One hidden rule gives every row of this table a label. Here are some rows, each with its label.
 44  22   5 -27 -47 -32  14  22  16   6  -7 -45  17  20   9  -9 -20  -9  46   8 0
  7   6 -16  18  12 -11  39 -15 -25 -26 -24  11  16  17  19  -5 -15 -29 -25   8 0
 57  47   4  -2  14   1  -5  13  29   2  22 -26  26   6 -23   7 -12  19  41  -5 1
  1  -9 -21   1  14  16   9 -27 -20 -17 -38   1  25  22  13   4   5 -30 -22   8 0
 47  19  -1 -27 -37 -24  -9  37  25   9  -7 -42   4  14  -1 -19 -29 -10  52  14 0
 28  16  19  -7 -22 -51  45 -11 -23 -15 -27 -18  21 -12   5 -14  -4  24  45  -8 0
  1  12  -1 -41 -47 -67  -4   9  24  20  25 -31   9   5  -3 -27 -30 -52  54  14 1
 53  23  -1  13  -1  -1 -12  31  26  14  25 -12  20  30  -4 -29 -41 -19  26  18 0
-40 -41  -1 -38 -34  20   1 -55 -32 -35 -34   1 -23 -34  17  15   4  13 -13  53 1
-14 -28 -12   4 -10   5   6 -24 -24 -30 -41   1  14  22  28   6 -11 -21 -20   7 0
  9   9  -6   1   3 -15  48  -8 -26 -13 -10  -5  38  28   9 -13 -20 -14   2   0 0
 25  38  10  11   2  -6 -42  56  50  32  35 -15 -12  31 -11 -22 -37 -17  46   9 0
 30   7   3 -32 -53 -59   4  26  21   9  -3 -58 -12  25   1 -18  -7  -6  41  26 1
 14  -8 -17  -5   3  -6  37   3  -2   4 -17 -11  38  14  13  -5 -22 -56 -22  32 0
  0  58  21  17  50  11 -51  20  46  28   9   0  -7  -6 -45  32  14  46  26  -5 1
-22 -50 -30   9 -11  44 -32 -37 -40 -42 -12  18 -19 -10  42  19   4  -6 -50  10 1
-12  46  26  16  34   0 -61  52  61  37  23  -8 -33  17 -18   2 -13  11  50  10 1
-31  38  17  37  31  14 -68  56  46  66  49  40 -64   6 -29  -2  39  18   6 -26 1
 24   8 -10 -44   4  19  52  29  12  -1 -20 -22  44  39  21   6   5 -30  44  -3 0
 54  49  31  12  14 -34   5  35  52  25  33 -24   2  26 -19 -14  50  33  -7 -12 1
-39  -1  19  39  42  80 -50  31  27  60  74  54 -60 -61 -20  49  73  58 -21 -47 1
 27  47  18   2  14 -12 -15  16  39  10  14 -35   9  22 -28   6 -17  27  45   0 1
  2  -9 -27   0 -21  44 -16 -50 -37 -42 -19  18  -1  -4  39  23   1 -24 -20  24 0
 38  41  14 -11 -38 -26  -7  61  47  29  16 -22  -5  37  -3 -30  -4 -32  53   0 1
-52 -51  11  37  66  63  -8  10  48  86  78  97 -70 -44  35  14  34  61  -9 -65 1
 49  30  11   8   4   8  -6  12   8   7  18 -39  35   6 -29   8 -14 -11  22   6 1
 -6  -7 -19   0   5  14 -13 -36 -33 -40 -42  24 -19 -13  20  15   4 -23 -23  30 0
 41  25  20 -14 -35  -8  23  15  13  13   2 -31  39  18   9 -13 -26 -26  30   8 0
-45  -5  16  44  37  68 -50  20  31  68  62  44 -60 -48 -28  42  61  63 -32 -48 1
-26 -31 -25  31  13  13  -6 -13 -29 -29 -27  22  -6   6  31   3  -2 -28 -55  -3 0
-11  34  32  15   7  37 -55  26  22  31  36 -10 -47 -22 -57  45  64  59 -34 -18 1
 -9  -1   2  19   0 -21   5 -25 -32 -25 -26 -11  17  19  10  -8  -6   5 -14 -28 0
-31  -5   4  11  22  -1   8 -39 -31 -30  -6   9   9  20  14  -9 -13   3 -32 -45 1
 34  22  21   7 -11 -15 -12  11  10  -4  12 -41  20  20 -25 -18 -12  23  35   2 1
 11  -1 -20 -15   4  16  27 -25 -18 -16 -39   0  31  16  20   7 -12 -25  -5  12 0
-11  -5   5  10   2 -18  14 -20 -35 -27 -28   2   8  29   8 -15 -12   1 -16 -21 0
 20 -12  -1 -36   3  -8  88  26  14  14  -8 -38  37  46  27  -1 -20 -32  52   8 0
 25   8  -6 -41 -55 -64 -16 -10  19   7 -10 -59 -19  -1  -9 -17   1 -10  32  24 0
 52  31   9   0 -18 -25  31  -8   8  -5   3 -38  34   6  -4   9  -9  21  32  -2 1
 46  19  21   4 -12 -29  -1  10  16  -1   4 -31   5  29  -9 -21 -30  25  40  19 1
-32 -81  11  19  61  63 -19 -11  39  72  67  95 -70 -62  14  36  51  80 -34 -63 1
  6  -4 -15  12  13  -7  45 -13 -17 -10 -19  -1  30  21  11   2 -13 -50 -30  12 0
 24  28  27   4 -17  -8  14 -11 -15 -15  10 -22  38   9 -12 -21   1  21  25 -24 1
-29 -20  -2 -29 -53   6  22 -36 -24 -24 -39 -15   2 -20   4  15  -1   0   2  53 1
-17  -8 -12  24   5 -14  16 -19 -28 -20 -21   0  13  30  16 -13 -17 -22 -30  -9 0
-15  10   7  -1  14 -10  19 -38 -33 -29  -9   0  14  15  -1  -9 -18  15 -13 -42 1
 46  24   7 -13 -35 -24  20  13  20   9  -4 -43  29  22   0  -3 -15  -8  41   5 1
 11 -21  -3 -32 -28   4  48  -7 -26 -23 -39 -18  27   3  15   9  -5 -36  14  38 0
 19   6 -17  -1  24  -8  60   1 -21 -14 -20   5  30   7  14  -1 -19 -42 -21  20 0
-58 -35   6  38  52  44 -40  13  58  80  67  90 -82 -26  11  15  34  42  -4 -58 1
 -1  -5  -5 -38   3  -5 -28 -18  -6 -20 -33   3  -1 -27 -25 -35  10 -15 -34  -8 0
  4  -8 -15 -43 -48 -89 -13  12  19  25  11 -22 -23  26 -19 -21 -28 -41  45   6 1
 16  15  -5  10  -5 -20  40 -11 -23 -17 -10  -3  34  19   8 -12 -26  -6   3 -11 0
 52  24  -9 -37   3   5  18  56  32  26  12   4  32  -6 -39 -23  -7 -36  -8   2 0
 18   4 -14   3 -25   2  14 -33 -23 -33 -39   7  12   7   6  10  -4  -6   4  17 1
  0   9  11 -15 -16 -18  21 -36 -31 -21 -36 -16  16 -14  -5 -11 -12  18   8 -13 0
 29  39  22  20  17  -6 -45  23  38  14  14 -19   4  20 -38   5  -7  33  38  -7 1
 32  32  32  -6 -23  -5  19  -3   3  -7  14 -27  43   7  -7  -4 -13   8  38  -7 1
 36  31  22 -12 -28 -22  17   0   4   1  -3 -37  32  12  -6  -9 -14  -1  36   6 1
-22 -51  18  30  51  90 -15  10  14  58  82  68 -63 -74   2  51  83  81 -37 -64 1
 32   9 -16 -19 -28 -18  24  45  24   4  -4 -22  32   1 -24  -5 -19 -54  16  21 1
  5 -27  30  43  29  61 -23  31  12  54  71  49 -33 -53 -17  36  76  98 -54 -64 1
-26 -50 -16 -36 -38 -42  37 -26  31  19   0 -60  25   4  -8 -23 -27 -25  46  18 1
 23  15 -20  16   4 -14  36  14  -5 -10  -7  12  29  -3  -9   1 -20 -45 -19  37 0
 59  59  19 -16  50   4 -15  -2  32  21   8  -6  18 -16 -35  32  30  49  15  -8 1
-18 -30 -35   0  13  48  -8 -33 -32 -21 -23  15  10   5  19  10  -1  -1 -47  11 1
 39  31  11   2  -5 -11  -6  10  20   6  11 -48  26  12 -26   2 -12  13  44   7 1
-25 -40 -29  12   3  42 -33 -39 -39 -34 -20  28 -25 -11  44  18   5 -13 -52  12 1
 48  22  14   7 -16 -20  -5  14  24   4  15 -27   9  37   1 -27 -35  13  50  11 1
  7  32  14 -18 -33 -38 -39  49  32  19   4 -52 -24   9  10 -17 -28  -9  47  24 1
-15 -24 -13   9   7   9 -20 -34 -35 -35 -42  18 -17   6  31   7   0 -19 -35   1 0
-22   1   2  16  18 -13   4 -24 -40 -30 -13   1  11  19  10  -6  -4   8 -25 -41 1
 -5 -43  23  31  36  91 -21  16   5  49  78  53 -54 -75  -9  56  92  82 -45 -65 1
 20  39  18   8  -5 -24 -53  48  46  32  12 -34 -20  14  -6  -9 -27   7  48  18 1
-10 -23   2  -6   8 -19  -6 -24 -26 -36 -53   7 -13  11  -2  -3  10  -4 -13  -1 0
  4  22  12   9 -11  -7  36 -23 -36 -17  -3 -20  39  14   4 -13   8  12   9 -31 1
 50  42  15 -23 -28 -11   3  31  42  25   5 -50  22  16 -17  -6  19 -11  25   4 1
-40   5  -9 -45  -9 -40 -61  26  29  54  50  48 -74  31 -19 -10 -21 -40  29 -12 1
 29  12 -20 -32 -32  30  28 -35 -25 -35 -27   1  18  -2  13  14   0 -10  17  26 1
-19 -32 -25  28  21  11   2  -9 -20 -26 -30  18   1   2  26   0  -7 -23 -57   5 0
  0 -32 -24 -15  -2  19  32 -11 -16 -27 -41   1  21  -3  30   8  -4 -38 -26  44 0
-10  -7  -6  20   1 -19  12 -21 -23 -33 -36   7   6  19   9  -1 -10 -11 -17  -1 0
 -4  31  11   4 -11 -10 -62  62  47  25   7 -40 -15   2  -6 -15 -20  -4  55  12 1
 -4 -29 -11  -8 -21  -5   0 -24 -41 -38 -45   4 -11  -5   1  13   9 -14 -13  38 0
 -9 -15 -26  20  22   2  16  -9 -22 -25 -28  12  11  11  20   5 -10 -36 -45   7 0
-30 -45 -14  21  -1  15 -21 -30 -29 -32 -33   8  -6  13  32   7   7 -21 -44  -1 0
  7  18  11   4  -4 -11  16  -5 -22 -19   3  -6  39   6   2 -24 -25  -1  -1 -19 1
 -4 -37  22  55  49  67 -13  43  25  65  89  74 -48 -41   6  19  70  88 -33 -63 1
 54  43  17 -13 -16 -10  33  -3  22   3  11 -42  38   3  -8  12  11  19  31   3 1
 17 -16 -11 -13   7   0  41  -9  -3 -17 -39  -5  38   7  29   6  -8 -43  -7  27 0
-47  22   4  45  42  18 -61  46  65  72  55  47 -59  -1 -23  -2  15  18  18 -31 1
 -9 -30  -3 -37 -27   8   1 -44 -44 -41 -40   7 -22 -24  -5  19  14   4  -4  44 1
-26 -42 -25  30  21  15  -6  -6 -24 -26 -27  24 -11   3  31   4  -6 -16 -65  -2 0
 34   5 -18 -54   5  38  39   1  -3  -6 -18 -11  48  25  11  21   6 -32  28   4 0
 -6   7   2 -21 -24 -51  51   5  11   3  -2 -39  31  -8 -24   1 -12 -26  51  27 1
-35  38  49  18  30  25 -63  66  60  50  66  31 -60  16  11 -13   7   9  17 -16 1
-44  20  23  40  36  69 -54  42  30  53  77  46 -64 -28 -18  30  81  41 -12 -40 1
-34 -59 -22 -10 -11  45 -31 -49 -44 -37 -10  25 -37 -41  22  40  21   3 -46  39 1
 -1  19  12  -1   4 -25  33 -27 -37 -24 -13  -9  23   7   2 -13 -16  20   8 -30 0
-26 -31 -25  24  13  27 -23 -32 -42 -18 -37  27 -20   6  35   7  12 -26 -52 -14 0
-59 -61 -10 -16 -29  34 -17 -59 -28 -24 -17   3 -25 -32  18  33  22   2 -43  50 1
-22 -51 -29  10  -6  51 -32 -38 -41 -42 -13  30 -25 -20  44  29  13  -9 -50  20 1
 61  37  10 -22 -18  -5  16  27  40  17  19 -33  26  20   4 -17 -13 -12  50  14 1
-127  -61   -3  -33    6  -24   39   50   45   44   18  -10   12  -55   28   14   26   14   30   22 1
  8  15  17 -11 -32 -26  31 -30 -34 -22 -40 -14   8 -30   1 -20   3  35  33 -14 0
-37  32  38  29  49  18 -50  79  58  64  72  39 -50  16   5 -14  23 -13  10 -26 1
 -3   2  17 -17 -27   0   3 -27 -43 -36 -46   3 -12 -29   2 -23  25  49  18 -36 1
-49 -61   5  37  55  53 -15   0  56  73  80  98 -69 -33  20   9  23  67 -14 -68 1
 45  30  19 -17 -34   0  30  13  20  16   8 -39  44  10   1  -8  -7 -18  40   9 0
 21  26  27  35  43  42 -30  30  38  35  49   8 -21 -27 -48  32  88  69 -39 -47 1
-31 -50 -23 -15  -8  32   2 -19 -32 -33 -33   0  -2  -4  20  23   3 -16 -47  27 0
-47  -5   8  55  39  44 -53  41  54  75  64  71 -68  -7  -7  11  38  39  -5 -53 1
-22 -30 -17 -14 -12  -2  48 -12 -18 -24 -36 -12  15 -18   5  -5  -8 -31 -17  53 0
 50  26   6   5 -21 -12  27  43  34  10  13  13  35  -1 -46  -3 -13 -29   8  -7 0
 -1  15  -1  16   1 -27  37 -22 -31 -18 -17  -2  22  16   7 -13 -27 -10  -2  -5 0
-33  39  37 -10 -54 -62  30  53  24  11  29  14  13  15  20  -3 -36   3   6 -30 1
 38  26  26   8 -13  -2  10   3  -3  -2  16 -15  44  13   0 -24 -23  -3  22   1 1
 -7  14   0  14  10  -7  21 -31 -29 -23  -2   1  22  22   3 -18 -16  -6 -19 -22 1
-21 -23   8 -28 -29 -53  24 -15 -31 -17 -31 -23  -3 -24 -38  -1  10   8  20  42 0
 16   4  -3  -6  16  16  36 -23 -18 -22 -17   7  36  18   3   4 -14 -23  -4  18 0
  4   8  -6  17   2  -9  28 -21 -20 -15  -8   3  25  28   6 -16 -30 -21 -19  -6 0
-79 -63 -47 -14 -17 -30 -50 -17 -23  13   7 -26 -52 -66 -31   3   1  54  31  23 1
 30  23  43   4   9  14 -32  29  35  26  31   9 -57  24 -35  -8  63  70 -39 -29 1
-20 -35 -22 -20  17 -16 -13 -57 -39 -31 -32  23 -53 -52 -29  31  29  47   6  32 0
 42  40  22 -10  -3 -29 -22  21  40  15   7 -49  -1  10 -38  13  21  31   0   0 1
 13 -10   6   2 -17 -35  48 -12 -22 -20 -38  -7  20  13 -19  -5   0  -7  18   8 0
  8  34  20 -21  16 -15 -17  11 -12 -19   7   5  25 -19  -4 -25 -34  -7  -8  -4 1
 24  22  19  16   5 -15 -22   0  -2 -17  19 -25  13  16 -17 -38  -2  45  18 -12 1
 18  32  17  14   1 -14 -38  29  41  18   4 -44   2  16 -34   4 -11  11  37  18 1
 -6  45  12  17  26  -6 -51  77  61  46  45  11 -44  44  -1 -20   3   0  32 -10 1
 -3  -4 -11  21   8 -13  30 -11 -26 -17 -24  -1  19  25  17  -2 -19 -33 -30  -2 0
 33   1  -2 -34 -52 -70  -6   4  17  12  -7 -57 -31  17 -11 -32   0  -9  35  14 0
 -9  39  16  22  15 -21 -65  40  48  22   2 -40 -30  -4 -22  -7  -2  21  37   9 1
 38  24   5 -19  -4 -15  45  -3   1  -3  -1 -31  41  24  12  -4 -16  -6  39  10 1
 -7   6 -17  15  -2   1  10 -28 -27 -26 -35  10   8  16  22  -2 -17 -15 -18   7 0
 24   5   3  -4 -14 -43  41  -2 -17 -13 -25 -19  27   0  -8 -10 -11 -17  24  24 0
 54  33  -8  -7  10  -3 -23  46  36  35  11 -47  27 -13 -34   3  -2   7  16 -28 1
 24  -6  -1 -23 -15 -30  42  17  -1  -8  -9 -27  40   7 -10  -3 -13 -39  24  30 0
-11 -22 -11   8   3  -4  13 -19 -16 -26 -42  -3  16  20  24  -3 -11 -28 -21   6 0
-11 -37  -8  -8 -16 -14  13 -15 -22 -28 -40 -17  15  15  20  -5  -2 -36 -14  23 0
 -5  -8  -3  12   1 -28  17 -16 -33 -23 -37  -2   4  21  -2 -11 -12 -14 -12   2 0
 -3  12 -28 -32 -58 -72 -35  25   9  24   9  -5 -44  38 -29   1 -15 -34  19  -7 1
-19 -16 -27  18   1  24  -3 -28 -29 -23 -41  19  -3   1  35  14  -2 -36 -42  20 0
  0 -12 -17  45  48  29 -18  57  76  65  75  61 -24  10 -14 -18 -32  38   6 -43 1
 33  12  18 -11 -21 -47  37   2   4  -1 -18 -28  23  15  -1 -10 -14   1  60  17 0
-34 -68 -27  14   7  55 -39 -30 -40 -31  -8  37 -37 -26  35  31  19   8 -63   1 1
-13  -4 -26  34  16 -11  30 -23 -13 -20 -17  22   6  -5  16  -1 -17 -50 -46  23 0
-28 -46 -34  22   5  45 -28 -30 -41 -22 -23  32 -26 -10  38  12   4  -1 -61  -1 1
 -3  22  12  16   0   7 -65  82  60  49  32  -5 -24  21  -1 -23 -33 -30  42  -4 0
-53 -21   2 -28 -43 -16   6 -23  -9 -23 -34 -20  -1 -40 -15  -2  -1  20  17  42 0
-39   3  22  39  31  61 -60  32  26  58  61  36 -57 -42 -40  46  68  57 -31 -42 1
  5  14  13 -23  27 -13 -33  10  -3  -9   6 -15  29   0 -19 -22 -26   2  -5 -24 1
  9  10  -2 -14  -3 -26  -4 -10 -14  -9 -25 -30  30  -8 -17  -7 -20   7  20  -9 0
  2   9  -4  13  -1 -13  38 -13 -29 -14 -13  -4  29  33  11 -15 -25 -11  -3  -9 1
 29  37  27  -5  11  -6 -34  -1  22   6  -3 -36 -10 -14 -53  31  27  60  -7 -12 1
-69 -59  -6 -31 -29  10 -18 -57 -13 -15 -26  -4 -30 -38  14   7  10  19 -33  51 1
-16  -2 -10  -3  11   5 -28 -48 -43 -32 -35  22 -23  10  16   5   5  10 -18 -10 1
 11 -12   1 -24 -38 -21  43 -10 -21 -26 -39 -17  14   4 -21   4  20 -14  25  35 0
 35  19   1 -19 -35 -49  37  19   5   5  -4 -47  15  21  11 -14 -23 -17  46  18 1
-25 -22 -26  28  22  17  -9 -16 -33 -31 -26  37 -21 -10  39  13  -2 -37 -58   5 0
 28  10  16   4  -7   1  16  19   0   3  11   2  43  18  -9 -26 -21 -44 -11  13 0
 45  58  10   6  45  11 -36  42  53  33  31 -13   4 -10 -46  14  49  23  -2 -20 1
-10  -1  -9  23   4 -20  18 -21 -32 -32 -28  16  -1  17  -6  -5  -7 -12 -22  -7 0
-26 -54 -21 -15 -18  60 -37 -44 -58 -46   2  29 -35 -41  42  43  27   0 -36  33 1
 38  45   6  13   7   3 -22  35  46  18  25 -25  11  25 -10 -15 -29 -10  44   6 1
 -7  19  12   1  -5 -11  29 -24 -37 -20  -1 -13  35   7  -4 -26  12  27  15 -41 1
  4  24  -8  12  13 -15   5  -9 -12 -27  -3  25  11   9 -30  -2 -11 -23 -23  -2 1
 29  35  17 -22   9 -24  -5  14  -9 -13   0  -3  29 -16  -5 -21 -31  -9   7   7 1
-15 -44 -22   5  -7   7  20  -7 -26 -25 -47   2   0 -10  21  13  -5 -36 -40  41 0
-63 -27   9  41  55  78 -31  18  44  79  79  81 -77 -49  18  26  46  42  -3 -57 1
 11   6 -17  11   4 -30  29 -14 -18 -19 -25   3  12  14 -10  -1 -15 -31 -19  19 0
 35  36  22  -7 -17  -9  25  -3  -3  -7  10 -21  34  22   0 -22 -17  11  34  -9 1
-58 -69  -9 -41  -1  42 -38 -75 -31 -22   8  27 -62 -67  25  32  34  32 -35  36 1
-77 -46  -3 -33 -38 -21 -27 -27 -17   2 -15 -30 -25 -43  -2 -25  -4  23 -11  45 0
-52 -54 -16 -40 -24  48 -27 -72 -36 -32   4  23 -51 -59  34  21  33  34 -31  39 1
-13  22  14 -17   9  -2  11 -41 -35 -32  -6   1  10  -3  -7  -9  -8  30  -9 -49 1
-21 -33 -30   6  -4  58 -32 -51 -43 -33  -5  22  -8  -1  33  24  10   4 -45   6 1
  7  33  18 -19   9 -12  12  -9 -28 -14   3 -10  37  -1  -1 -26 -13  14   7 -26 1
 -8 -26  15 -11  -4 -23 -12 -27 -29 -36 -51   1 -11  14  -3  -8  23  18   1 -21 0
-30 -74 -26   5   4  49 -36 -27 -41 -37 -13  31 -38 -32  28  32  25  -3 -61  15 1
-11   1 -15  17  11   3   9 -31 -29 -27 -24   6  10  30  11  -8 -10 -10 -20  -9 1
 17  58  23  -5  47  23 -46  14  35  27   7  11  -4 -26 -54  52  41  60   0 -28 1
 22  30  17 -10  -6  -5   8  -3 -17  -6   5 -23  40  10  -8 -28  -9   6  17 -15 1
 -5   5 -13  19  11 -10  37 -22 -24 -28 -17  16  15  10   8  -5 -18 -37 -26  15 0
 15  48  31  19  43  29 -48  36  34  45  45  -3 -11 -24 -52  31  63  52 -25 -37 1
-61 -57 -15 -39 -23  57 -26 -69 -32 -30   7  28 -53 -72  25  34  39  35 -28  37 1
-19 -33 -30   3 -15  56 -27 -47 -43 -43 -10  25 -12  -9  46  29   7 -13 -37  19 1
 16  13   7 -25 -40 -43  45  28  20  20   5 -44  38  -2  22  -5 -21 -55  56  16 1
-11 -13 -28   8 -11  45 -18 -52 -39 -35 -21  18  -6   1  32  18   9 -20 -34  17 0
-44 -44  13  37  58  65 -28   9  42  77  76  89 -73 -48  12  25  50  68 -19 -60 1
 51  23   8  -8 -31  -5   1  36  30  23   7 -37  28  17  -6 -19 -24 -34  35   8 0
 21  -2 -31  -2  -2  -9  32   3   4  -2 -22  -7  24  11  -2  -4 -23 -60 -20  32 0
 31  24  20  14   2  -4 -39  50  46  32  40 -11   6  39   0 -22 -42 -14  42  13 0
 -8 -39 -27  16  18 -14  39 -17  -2 -12 -32   6  16  -5   9   3 -13 -49 -47  33 0
-10 -24 -29  38  13  11  29  -7 -19 -30 -28  43 -17 -31  15   6   7 -23 -61  36 0
 -2   3 -13  19  15 -18  34  -8 -30 -23 -22   6  21  18  15  -7 -19 -29 -18   3 0
 -4 -25 -19 -13  10 -10  52   0  -9 -21 -30 -11  24   4  17   0 -16 -51 -18  43 0
Here are more rows. What is the label of each one?
-41 -86 -27  20  13  39 -26 -13 -25 -22 -17  35 -39 -35  12  35  28   9 -74   9 >> 1
-43 -90 -24  11   9  57 -47 -29 -38 -27  10  36 -45 -30  31  35  27  31 -63  -8 >> 1
 11  25   8 -17  -9 -16  17 -10 -22  -7 -10 -25  37  10  -7 -28   0   4   9 -17 >> 0
 52  30  12 -18 -32 -14  36  11  27  11   8 -25  31  30  10  -4 -21  -6  52  16 >> 1
-56 -24   8  47  47  34 -28  46  74  83  80  89 -69 -34  20  13  17   3 -15 -44 >> 1
 27  -1  -9  -8 -15 -23  31  16  -6   1 -17 -18  38   8 -10  -6 -23 -40   9  24 >> 0
 -3  15  17 -17  30   0 -35 -10 -14 -19  14  -8  24  -6 -26 -29   6  25  -9 -54 >> 1
 33   7 -14 -24 -36 -24  33  33  14   2  -3 -29  31   3 -21  -2 -20 -47  14  25 >> 1
  8  -5 -18  -2  27  -1  37  -9 -14 -18 -24  -2  32  21   8   5  -6 -40 -20  14 >> 0
 34   9  12 -25 -25 -40  42  13   1  -3 -23 -30  26  15   6 -16 -15   2  46   7 >> 0
 11   3   2   3  15   5  23 -33 -24 -24 -16   7  28  29   2   0 -18  -9  -7   0 >> 1
 16   4  31  40  18 -28 -15  58  48  49  51  48 -24  45 -21 -37  -3  50  -7 -49 >> 1
  9  -8 -25 -10  15  15  36 -16 -10 -20 -39   2  26   8  18  10  -6 -40 -17  31 >> 0
-60  -4  23  43  38  48 -53  44  54  75  76  72 -79 -12  16   4  37  11   1 -37 >> 1
 19  20   7  -4 -10 -19  36  -4 -12  -5  -5 -18  43  17   4 -16 -23  -4  25  -2 >> 1
 37  12 -10 -41 -51 -60  -3   3   2  -2 -18 -52 -24   1  -8 -22  15  23  35  15 >> 0
-16 -61 -29   0 -14  61 -23 -34 -45 -43  -5  22 -19 -23  30  33  18   4 -52  26 >> 1
  1 -13  -5  19   0 -30  15  -8 -29 -25 -44   5   4  15  -3  -2   1 -21 -19   6 >> 0
  5  55  25 -11 -28 -57  14  41  29  14   5 -17   1  41   6 -23  31   1  -3   4 >> 1
-16  -7 -24  30  17   5   7 -17 -31 -35 -22  29 -12   3  31   5 -10 -31 -50   1 >> 0
 -8 -13   2  22  -4 -36  38 -20 -25 -28 -31   3   8  21 -14  -4  -2 -11  -8   1 >> 0
-25 -11   1  22  12  -8   0 -22 -36 -31 -19   9  -1  27  22  -5 -19  -1 -31 -34 >> 1
-30 -24 -24 -10 -31 -32   6 -25 -27 -21 -29 -10 -39 -47 -63  11  21  42  35  23 >> 0
 35  13  27  -6 -31   7 -19  89  68  45  26 -21   6   7   1 -17 -30 -65  21 -18 >> 0
-30 -13  -7 -20 -43 -36  15  -9 -22 -15 -22 -33  -1 -32 -43   7 -13   7  36  33 >> 0
 25  40  14  11  24  12 -38  55  58  26  21 -13   6  14 -25  -8 -18 -13  48  15 >> 1
-36 -47  13  49  65  64 -11  15  43  90  77  89 -53 -51  26  14  32  79 -13 -74 >> 1
 -2 -28 -16 -48 -10  41 -34 -55 -63 -46  -7  31 -48 -56  15  39  24  21  -4  35 >> 1
-13  24  12 -14  -2   6 -43 107  71  52  42  -3 -19 -22 -19 -34 -18 -40  22 -12 >> 0
 10  18  -3 -35 -32 -40  52   3  -2  -2 -22 -26  14 -22 -46  11  29   1  57  39 >> 0
-72 -11 -29 -33 -52   8  20  27   8  -2 -12 -44  11  -5 -12 -20  15   7  37  27 >> 1
-34  30   3  -5 -18  10 -26  88  63  57  54  24  -6 -15 -38 -22 -17 -45  15  -8 >> 0
-28 -65  15  34  57  55 -19  -9  39  74  73  80 -51 -69   9  28  30  95 -35 -76 >> 1
 43  24   3 -24 -36 -17  26  22  23  12   5 -43  39  16  11 -15 -10 -36  34   1 >> 1
  1  11 -22 -38 -13 -35  49  36  40  26   5 -42  35   0 -16 -37  -6 -35  39   5 >> 1
 41  32  15  -8 -25 -19  48  -5   2  -1   2 -17  32  26  10 -13 -25  10  41   0 >> 1
-12 -27   8 -14  19 -16 -20 -33 -34 -42 -47  17 -27   3  -2   5  25   4 -14   1 >> 0
  4  11 -15  17   2  -6  30  -5 -11 -10  -7   6  30  19  11 -13 -19 -44 -28  13 >> 0
 23  27  10  -9  15 -14 -16  16  -3  -6   9 -17  24  17  -9 -31 -35   1  13  -1 >> 1
-47  23   4  -6  -8  -5 -63  56  60  51  49  32 -55  22 -10 -13 -23 -38  27   8 >> 0
-10  -2  -8  26  15 -11  21 -34 -26 -29 -13  17   1  26   6 -10 -19 -17 -33 -14 >> 0
  0  -5 -16  -9  20   0  40  -7 -17 -17 -21  -4  37  23  11   4  -4 -37 -19  10 >> 0
-18  -8 -18  27  21  17   6 -24 -30 -32 -16  24  -3  15  10   2   5 -33 -48   2 >> 0
  5   7  -9   0  19 -10  33 -21 -22 -18 -16 -10  39  17  14  -7  -7 -16 -10  -1 >> 0
 13  23  12   7  -9 -14  36  -3 -16  -7  -1  -9  43  13   5 -18 -29 -10  13  -1 >> 1
 46  47  20 -13  16 -12 -12   6  34   8   4 -34  15   3 -37  23   6  35  22  -1 >> 1
 -5  -4 -27  31   9  -3  14 -10 -30 -29 -30  23  -4  -1  26   5 -10 -42 -44  13 >> 0
-38 -33 -13 -32 -47 -25  14 -25 -25  -7 -20 -31  -8 -10 -30 -13 -17  -4   5  48 >> 0
 41  13   2  -7   2 -14 -31  38  21  13   6 -26   6  22  -7 -27 -49 -24  21  26 >> 1
 41  26  15 -18 -30 -53  31  10  16   6 -11 -36   6  33  11 -12 -16  19  37  13 >> 0
 36  32  11  -5  -6 -16 -13  18   8 -10  14 -17  19  24  -8 -26 -30  14  33  -5 >> 1
-68 -50 -50 -40 -54 -49 -17 -73 -15  41  22 -12 -32 -26  -7 -31 -38  15  33  -6 >> 1
  1  28   1 -18   4   7 -13 -29 -25 -30  -9   0  16 -27 -12  -5 -20  28  -7 -44 >> 1
  9  12  -1   3  12 -14  33 -22 -21 -23 -11  -1  31  30  14 -12 -24   1   5 -16 >> 1
 49  44  17  -5  36  -3 -31  13  40  15   0 -23  19 -18 -47  34  22  23  19   0 >> 1
 16  33  32  -4 -16  -6  26 -13 -16 -13  10 -20  42  11  -3 -17  -4  16  28 -26 >> 1
